Here are some points, one per row:
 15   3   8  42 -18  29  44   9 -39 -39   0 -16 -32  18  22  25  36  -3  12 -20  11 -61  35 -17  24  22  26 -28  33 -45 -30 -12  39 -30  -5 -31  66 -16 -46  29  36  18  31  23  -4  55  37 -22
 53  -2 -16 -22  36 -11  14  12  -8  13  -5 -16  -7  13  30 -76  22  38 -32   3  -8 -26  39 -29   3   3 -11  32 -31   5  54  15  47  -4   9  18 -47  33  19 -46  37   6  -3   9   0  -6  32 -48
-22 -19 -25 -26   1 -34 -26 -35 -11  39  51 -19  32 -37   0 -18  -5  -4  50 -10 -21 -21  24  34 -22 -13   9  20  54 -22 -40  41  47  -5 -44  43 -42  40 -43 -20  22   3  35 -17 -48  11   0  63
 26   7 -36 -23  36  10 -41  12  23  22  21 -15   7 -38 -22 -15 -25   0 -20 -61  -7 -21 -27  15  27  40 -42 -42  -2 -12 -42  58 -12  39 -59  -2  43  -4  24  -9  16  11 -23  17   4  11  -9 -56
 35  57 -43  -4   4 -28 -10  20  25  -7  51 -27 -25 -36  31 -23 -39  34 -32  54 -18 -12 -22 -30 -23 -10  21 -30 -21 -29  -1  33  43  -9   3  27  42 -35  25  -8 -62  16  53 -45  36  11 -21 -17
  9 -67 -40 -31  49 -11  -4   6   1 -45  30  15 -37  -6  44  12   2  17  36 -44 -25  75 -30   6  23 -33  34  -1 -30   5 -16 -44 -18   1  19  27  12  23  -1   9  37   6  37 -60 -47  28  11 -45
  9  -4  35 -24  17 -29  49 -15  46  16  41  10  22 -10  10  -8  40  50  43  32  29 -60 -30  28   3 -16   5  55  34  23 -22 -51  15 -44 -55  46 -12 -36  29 -27  17 -33 -10 -47 -14   9  27 -51
 54 -17  22   8   7 -48 -41  29  -7 -35 -28 -20 -40   4  21  60  28 -48  34  36  48  -8  52  29  15 -56  -7   2 -33  39  33  30   1 -26 -18 -19 -35 -18  10 -61  35  -2  -7  21   1   0 -16  21
-43   0  20  14  22 -38 -32 -28  30 -30 -13 -38 -59  23  17  13  36  37 -25  42  21  32  37 -20 -26   1  14  30  25  -5 -12  40 -50  21  35 -49  -2 -16 -36 -13 -31 -70 -16   6 -18 -10  34  18
 28  48  44  12 -38  43  32  -4 -32 -54  25  38  18 -48 -13 -29  22 -22  -6   4  35  23 -52  18  33 -31 -12   3 -42  37   5 -30 -17  -1 -16 -12  18  44 -63   6 -31 -25  41   7 -37  18 -54  -6
-44 -30  46 -14  50 -29  17 -28  19  27 -36  41  -1 -27 -47 -33  24 -45  16 -32  40  27  21  12 -17  53   2 -19  48  39  21  33  15 -56  46 -10  36 -42 -45 -24 -45  62  -9 -53   8  13  20   4
 12 -30  24 -40 -30   8  31 -24  30 -60 -23  13  38  51  33  28 -37  -7 -43 -36 -13  14  12  19  15  12 -33  -7  44 -23  44 -16  55 -12 -20 -51  42  11  20 -47 -27 -23  20 -52   2   8  27  16
  7   6  21 -13   6 -27  15 -16  19 -15 -50 -74  42 -21  35 -33 -39 -39  48  16  27   8   1  16   1 -36   1 -37  30 -34  39 -58 -32  -5 -32 -40  51  -6  14  16   6   6  26  28 -12   5 -35 -26
 22  37   1   3 -31  22   0  29 -23  -6  49  28  35  27  25  16  59   8  22   1  24  43  20  59 -52  17  12  -1  40 -20  -6 -26 -25 -26  39 -27  18 -47  30  41  39  10  58  21  57  -3   9 -30
 25 -51 -46 -37 -12   8  20  21 -17  25 -19  12  25 -52 -25  -9   4  35  -3  24 -12  -7  40 -31  60 -35  11  28  35  15 -20   2  25  50  -2 -71 -58  16 -24   8   8  31  38 -15  44  40 -15 -27
-24  43 -45 -37 -42 -50   7 -22  -2   0 -19 -36 -48  -2 -31 -39  29  21 -38 -58 -41  23   0  32  -5 -43  30  32  52 -14  23  31  -2   5 -37  24 -27  36  10  15  22  -1 -43  12  35  20 -19   9
 20   8  -6 -26  11  77  29  48  18  13  38  42 -59 -27 -17 -41 -10 -27  -6  30 -38  -2  62  24  13  25  19 -41 -15 -20 -18 -29 -25  20 -24  28  38  43  32  10  14  17 -40  -5  29 -16  11  34
-38  31 -12 -29  30 -34 -30  25 -13 -48  51  41 -13 -12 -26 -14 -16  10 -19  40 -33 -36 -38  16  55  22 -17 -24   3 -53  47  -9 -12  12  39   5   4 -47  43 -38  41  22  10  55 -37  27   4 -17
 18   5 -17 -25  14 -13  37 -48  37  15  48 -11  15 -27 -18 -10 -11 -63 -26  -6 -32  56 -24   1  36   0 -21  -9 -33  29  22 -31  38  47 -17  36  32 -76  11  33  45 -21 -52 -15  36  22  40  36
  8 -62  61 -62 -40  30 -49  42  62 -48 -47 -43 -61   8  41  -7 -41  20  -9  -4 -78 -51 -53 -45  18  28 -23  44 -46  41 -47 -47 -50 -69 -46  -2 -56 -57 -48  49 -25  35  53  46  58 -44  42  54
 15 -16  33  59  17 -59  22 -22  31 -36 -14 -29  11  31  -8 -24  12  12  38   2  47  34  35  37  53  27  26  22 -70  22  16  52  11 -33 -47 -13 -25  49  44  63  18  19  34  19  38 -37  11  24
-21 -18  30  41  54   3 -25  45 -50  -1 -27 -25   9  43  35  18  19  38 -25  32  16  26 -60  68 -31 -29  40  45  23  41  29  31 -35  41 -37 -33  -7 -35 -35  11 -35  49 -63  30 -36 -24  28  40
-23 -34  28  39 -56  15 -20  22  26 -28 -26  -5 -17  34 -16  -3 -69  38 -39  40  54  48  34  11 -40 -16  19  37  34  20   2  24 -36  69 -18  45 -28 -41 -24 -41 -20 -25  33  41 -33 -10  43   2
 -8   2  45  15 -35  41  13 -11 -18  33  34  20  39  -6  33  54  -7 -25 -20  24  22  32 -43 -24  12 -27 -36 -47 -44  25  50  12   3 -48  -8 -14 -23  48 -15  22 -42 -29   0  45 -29  63  68 -33
-38 -22  16 -34  33  31 -42   4 -27 -21 -43 -19  21  22 -87  44  33  24 -35 -29  44  26  -9 -31 -40 -21  52 -56 -24 -50   9 -51  50   7 -54  -7 -18 -33  -9 -23 -20 -41  21 -29  11 -42  28  33
 24 -42 -13  49 -36  49  -5 -21 -32 -33 -23 -70  28 -32  22 -44  31  -6 -49   0  34  13 -36  59  32  22 -45 -40 -15 -25  14 -41   3 -30  63  36 -38 -28 -27 -38 -31 -17  -9 -44   2  -1  22  41
 27  53 -12  29 -17  37  17 -46 -57 -14 -35  32 -45  21  21  34 -24 -33 -12 -26  -8  25  57 -26  23  31 -78  10  38  -2  22 -28 -43 -32 -47  -8 -25 -35  41  39 -26  23   3  -9 -54 -39 -17  -7
 -9  27 -46   4 -45  18  50  53 -45 -28 -39 -18  46  12  22  28 -50 -17  50  49  30  25  -4 -58  -4  44   9 -23  23  35  -6 -13 -14 -54  -4 -12  46 -18  25  25  18 -27 -50  30 -35 -20 -28   5
-26 -10 -23 -37  -2  10  -9 -34  15  38  13 -41  55 -19 -27  47  37  13 -65  31 -35 -42  48 -14  13 -31  23  12 -24  43 -30   8 -26  11  36  18   0  30 -23  49  22  46  25  -3 -39 -70   3 -48
-46   7 -42 -11 -73  54   2 -56  41  35  13 -22  25  -9 -35  15  28  16  37 -14 -15 -23  17 -25 -69  52   5  62 -60 -41  28  28  15  22  18 -42 -39  22 -39 -21  35  48 -46 -28 -11  17 -22  41
 62 -26 -14  -9  -4 -61 -42  37  40  49  40  29 -22  32 -30 -12 -20  74 -34 -30 -17  -7 -14 -15   7  45 -38 -54   6  -7  34 -28 -53  23 -28  18  46  36 -33  -3  36  30 -42   8  15   5 -53  44
 21  35  -1 -37   4  -7 -38  25 -57 -18  16  19 -32  20 -42  -1 -49   2 -24  55 -27 -20 -39  38 -52  46 -57  -6 -40 -12 -71 -48  31  21  32  35  19  71  43  24 -49  33 -43   1  18  45 -28 -31
-24 -53 -68 -10   3 -21  20  20   2 -21  51  24 -36 -18 -27  -7 -28 -25 -20 -58  45 -64 -19  35  16 -32   4  -3 -35  26  42 -24  21  14  46  13  31  -4  18  42 -57 -59 -14  25   0  18 -24  36
 15  27  40   6  58  -7  46  50  24  33 -13 -18  27 -44   6  35 -11 -17  -8 -41 -28  22  12  25  26   5  37  42  11 -47 -35   3 -49 -45  28 -37 -31  33   0 -61  29 -39   9 -16  19 -50  17 -23
 45 -37  -6  46  63  24  37 -49  45  26 -16   1  -8 -21 -21  42  21  -6   0  51 -24 -16 -50 -18  -4 -20 -44  28  50  18 -26  10  26  -3  36 -26 -12  24  17  36  51 -26  39   5 -26 -13 -44  -4
 -9 -14  15  48  36  17 -53  26  45 -21   6 -23   1  34  39   6  33 -43 -18  18  20  10  29 -29 -28  -1  38  17  10  45 -48  15  34  -8 -36 -34 -38 -26  33 -22 -45  25  -4  39 -41  -4 -61 -42
-42 -50  44  40 -21 -10 -36 -36   0 -33 -13  19  -4 -47  29   4  33 -15  -2  22  15  14  -8 -42 -40  -7 -13  -8  39 -59  41 -16  22   3 -28   9 -15  -9 -33  12 -30  -8 -45  43  48 -60  14 -55
 56 -42  52  -8 -54 -22   8 -29 -19  10 -25  19  21  17  17 -35  44 -37  -9 -31  25   5 -34 -52  23 -20  47 -22  14 -48 -47  38 -24   4  37 -17   5 -23  74  14 -24 -13  -1 -15 -39  40  19  19
-58 -22 -40  42   1 -53  50 -26 -18 -15 -17  43  37  27  55  -5  47 -36 -38 -30  -9  22 -16 -47 -32   1 -41 -44 -34   7 -67 -35  12  12  -9  18 -23   3 -27 -52 -20 -22  29  30  26 -16  23  55
 21 -51  17  28 -34   9  17  -6 -33  45 -47  38  23  33   7 -37 -10  -7  47 -19 -68  20   1  53 -12 -34 -27 -34 -45 -35 -14  43  -4 -19  17  -5  35 -45 -11 -10 -22 -48  28 -11 -29 -10 -17 -34
 41  60  24  31 -29  28 -11 -62 -40 -27   6  29  -5  45  18  30 -30  25  52 -48  10  16  26 -18  55   1  38 -24  34   9 -35 -24  13 -11  20 -25  -7 -23  -7   3 -30 -38 -20   0  46 -41 -11 -20
 42  43  -4  -7  19 -32  20  24  41 -39 -49 -14  21 -55  34  36  32  27  49 -36 -19 -16  17   5 -27  70  22  -2 -18 -19  20   1  -9  58  21  44  -3 -23  35  39 -23  22  48  27 -45  -2  -9  -8
-62  32  48   8   2  47 -25 -16  11  41 -37 -14  16 -44  12 -29 -11  47   5 -34 -18 -34  41 -13 -28 -44  26  21 -23  67  33  12  34  24  45  33  -8  19  34 -26  50  16 -16 -16  29  23 -30  28
-50  17 -32 -23 -23  25 -29  19   9  55 -35   0 -17  49 -20  53  54 -19 -14  27 -26 -30  -4 -13  82  15  26  29  14 -18  30  29 -35  28 -29  68 -14  19  -6 -35  11   3   5 -13  54  32 -49  -8
 20  54 -31 -13  21 -30 -39  47  52 -20  -6  59 -10 -22  37 -31 -40 -36 -34  18  -3 -34  -6 -12  -8  -1   7 -28 -39 -39 -16 -24 -24  38   9   7  14  -1 -44  55  25  23 -38 -60  21  24  28 -20
These points spread out most along one direction. Take the direction at right angles to it along which they spread out most. Then take the direction at right angles to both along which they spread out most. Go by this last direction. For each point below, how far along it does it lie, from 0 to 99? The average is 50, and the first point in the table lies past the average. One standard deviation of the points above along it is 16.
 22  37   1   3 -31  22   0  29 -23  -6  49  28  35  27  25  16  59   8  22   1  24  43  20  59 -52  17  12  -1  40 -20  -6 -26 -25 -26  39 -27  18 -47  30  41  39  10  58  21  57  -3   9 -30 61
-22 -19 -25 -26   1 -34 -26 -35 -11  39  51 -19  32 -37   0 -18  -5  -4  50 -10 -21 -21  24  34 -22 -13   9  20  54 -22 -40  41  47  -5 -44  43 -42  40 -43 -20  22   3  35 -17 -48  11   0  63 73
 25 -51 -46 -37 -12   8  20  21 -17  25 -19  12  25 -52 -25  -9   4  35  -3  24 -12  -7  40 -31  60 -35  11  28  35  15 -20   2  25  50  -2 -71 -58  16 -24   8   8  31  38 -15  44  40 -15 -27 66
-21 -18  30  41  54   3 -25  45 -50  -1 -27 -25   9  43  35  18  19  38 -25  32  16  26 -60  68 -31 -29  40  45  23  41  29  31 -35  41 -37 -33  -7 -35 -35  11 -35  49 -63  30 -36 -24  28  40 24
 15   3   8  42 -18  29  44   9 -39 -39   0 -16 -32  18  22  25  36  -3  12 -20  11 -61  35 -17  24  22  26 -28  33 -45 -30 -12  39 -30  -5 -31  66 -16 -46  29  36  18  31  23  -4  55  37 -22 61
 54 -17  22   8   7 -48 -41  29  -7 -35 -28 -20 -40   4  21  60  28 -48  34  36  48  -8  52  29  15 -56  -7   2 -33  39  33  30   1 -26 -18 -19 -35 -18  10 -61  35  -2  -7  21   1   0 -16  21 47
 21  35  -1 -37   4  -7 -38  25 -57 -18  16  19 -32  20 -42  -1 -49   2 -24  55 -27 -20 -39  38 -52  46 -57  -6 -40 -12 -71 -48  31  21  32  35  19  71  43  24 -49  33 -43   1  18  45 -28 -31 28
-62  32  48   8   2  47 -25 -16  11  41 -37 -14  16 -44  12 -29 -11  47   5 -34 -18 -34  41 -13 -28 -44  26  21 -23  67  33  12  34  24  45  33  -8  19  34 -26  50  16 -16 -16  29  23 -30  28 64
-50  17 -32 -23 -23  25 -29  19   9  55 -35   0 -17  49 -20  53  54 -19 -14  27 -26 -30  -4 -13  82  15  26  29  14 -18  30  29 -35  28 -29  68 -14  19  -6 -35  11   3   5 -13  54  32 -49  -8 48
-38  31 -12 -29  30 -34 -30  25 -13 -48  51  41 -13 -12 -26 -14 -16  10 -19  40 -33 -36 -38  16  55  22 -17 -24   3 -53  47  -9 -12  12  39   5   4 -47  43 -38  41  22  10  55 -37  27   4 -17 41
  7   6  21 -13   6 -27  15 -16  19 -15 -50 -74  42 -21  35 -33 -39 -39  48  16  27   8   1  16   1 -36   1 -37  30 -34  39 -58 -32  -5 -32 -40  51  -6  14  16   6   6  26  28 -12   5 -35 -26 57
-23 -34  28  39 -56  15 -20  22  26 -28 -26  -5 -17  34 -16  -3 -69  38 -39  40  54  48  34  11 -40 -16  19  37  34  20   2  24 -36  69 -18  45 -28 -41 -24 -41 -20 -25  33  41 -33 -10  43   2 23
  9  -4  35 -24  17 -29  49 -15  46  16  41  10  22 -10  10  -8  40  50  43  32  29 -60 -30  28   3 -16   5  55  34  23 -22 -51  15 -44 -55  46 -12 -36  29 -27  17 -33 -10 -47 -14   9  27 -51 66
 24 -42 -13  49 -36  49  -5 -21 -32 -33 -23 -70  28 -32  22 -44  31  -6 -49   0  34  13 -36  59  32  22 -45 -40 -15 -25  14 -41   3 -30  63  36 -38 -28 -27 -38 -31 -17  -9 -44   2  -1  22  41 50
